[-24.5 41.4 -3.2 -29.1 28.3 3.1 -6.3 -13.0 22.8 -15.7 -5.8 -1.6 -14.9 11.1 19.4]
[16.8 -26.2 -8.8 10.2 -31.5 67.3 -1.7 -5.7 6.9 8.7 -7.5 -1.5 -3.4 -59.6 7.3]
[3.3 21.0 -8.3 15.5 -7.2 -24.6 -6.0 -13.8 13.7 8.7 4.1 -0.1 31.2 -10.4 5.9]
->
[3.3 21.0 -8.3 15.5 -7.2 -24.6 -6.0 -13.8 13.7 8.7 4.1 -0.1 31.2 -10.4 5.9]
[16.8 -26.2 -8.8 10.2 -31.5 67.3 -1.7 -5.7 6.9 8.7 -7.5 -1.5 -3.4 -59.6 7.3]
[-24.5 41.4 -3.2 -29.1 28.3 3.1 -6.3 -13.0 22.8 -15.7 -5.8 -1.6 -14.9 11.1 19.4]

[-28.4 16.7 21.0 -10.5 56.5 17.0 10.3 -1.2]
[-13.1 -1.8 1.1 11.4 -14.7 -10.2 -7.4 13.6]
[-39.4 -24.0 23.1 -30.2 10.3 9.9 -22.4 -28.4]
[-30.8 -30.5 -12.8 2.1 -18.1 -34.5 -66.1 -5.1]
[-12.0 -24.1 52.4 36.6 -14.1 -17.7 10.9 37.9]
->
[-12.0 -24.1 52.4 36.6 -14.1 -17.7 10.9 37.9]
[-30.8 -30.5 -12.8 2.1 -18.1 -34.5 -66.1 -5.1]
[-39.4 -24.0 23.1 -30.2 10.3 9.9 -22.4 -28.4]
[-13.1 -1.8 1.1 11.4 -14.7 -10.2 -7.4 13.6]
[-28.4 16.7 21.0 -10.5 56.5 17.0 10.3 -1.2]

[1.6 70.4 0.7 -31.1 32.6 22.4 -38.4 -16.1]
[-11.2 38.3 3.9 25.9 22.0 50.5 -61.1 -24.6]
->
[-11.2 38.3 3.9 25.9 22.0 50.5 -61.1 -24.6]
[1.6 70.4 0.7 -31.1 32.6 22.4 -38.4 -16.1]

[-39.8 -44.3 11.5 21.5 25.1]
[37.8 10.1 -31.3 54.1 -29.1]
[12.0 -28.7 -9.9 41.1 -2.0]
[37.8 10.1 -26.0 41.1 -29.1]
[24.9 -21.0 -4.6 8.5 -2.0]
[12.0 -21.0 -4.6 8.5 -2.0]
[24.9 25.6 -26.0 41.1 -22.3]
[50.8 2.3 -26.0 47.6 -22.3]
[-39.8 -36.5 11.5 8.5 25.1]
[50.8 -13.2 -15.3 34.5 -15.5]
[12.0 -21.0 -4.6 28.0 -2.0]
[-39.8 -5.4 -9.9 54.1 4.8]
->
[-39.8 -5.4 -9.9 54.1 4.8]
[12.0 -21.0 -4.6 28.0 -2.0]
[50.8 -13.2 -15.3 34.5 -15.5]
[-39.8 -36.5 11.5 8.5 25.1]
[50.8 2.3 -26.0 47.6 -22.3]
[24.9 25.6 -26.0 41.1 -22.3]
[12.0 -21.0 -4.6 8.5 -2.0]
[24.9 -21.0 -4.6 8.5 -2.0]
[37.8 10.1 -26.0 41.1 -29.1]
[12.0 -28.7 -9.9 41.1 -2.0]
[37.8 10.1 -31.3 54.1 -29.1]
[-39.8 -44.3 11.5 21.5 25.1]

[55.9 20.9]
[31.8 5.8]
[-37.5 -20.0]
[-32.5 42.4]
[-40.8 -61.1]
->
[-40.8 -61.1]
[-32.5 42.4]
[-37.5 -20.0]
[31.8 5.8]
[55.9 20.9]

[45.6 6.6 -23.3 -7.8 -6.8 3.2 2.6 -62.4 -55.6]
[30.3 29.0 34.3 -4.1 22.2 2.0 -15.8 -20.3 -1.5]
->
[30.3 29.0 34.3 -4.1 22.2 2.0 -15.8 -20.3 -1.5]
[45.6 6.6 -23.3 -7.8 -6.8 3.2 2.6 -62.4 -55.6]

[52.6 23.5 -37.0 -52.8 40.2 -11.6 -6.7 -27.7]
[48.3 12.1 -44.8 -41.6 34.7 -29.6 8.5 -59.0]
->
[48.3 12.1 -44.8 -41.6 34.7 -29.6 8.5 -59.0]
[52.6 23.5 -37.0 -52.8 40.2 -11.6 -6.7 -27.7]

[-28.1 -11.0 24.8]
[35.1 -45.1 52.0]
[31.7 -16.3 -34.8]
[-9.8 -49.1 7.8]
[29.0 20.6 28.0]
->
[29.0 20.6 28.0]
[-9.8 -49.1 7.8]
[31.7 -16.3 -34.8]
[35.1 -45.1 52.0]
[-28.1 -11.0 24.8]

[24.1 -22.8 7.2 -14.7 -30.0 -23.7]
[-24.1 -44.9 38.7 -27.6 57.0 61.7]
[1.1 -10.1 8.5 -3.9 -10.4 -2.5]
->
[1.1 -10.1 8.5 -3.9 -10.4 -2.5]
[-24.1 -44.9 38.7 -27.6 57.0 61.7]
[24.1 -22.8 7.2 -14.7 -30.0 -23.7]
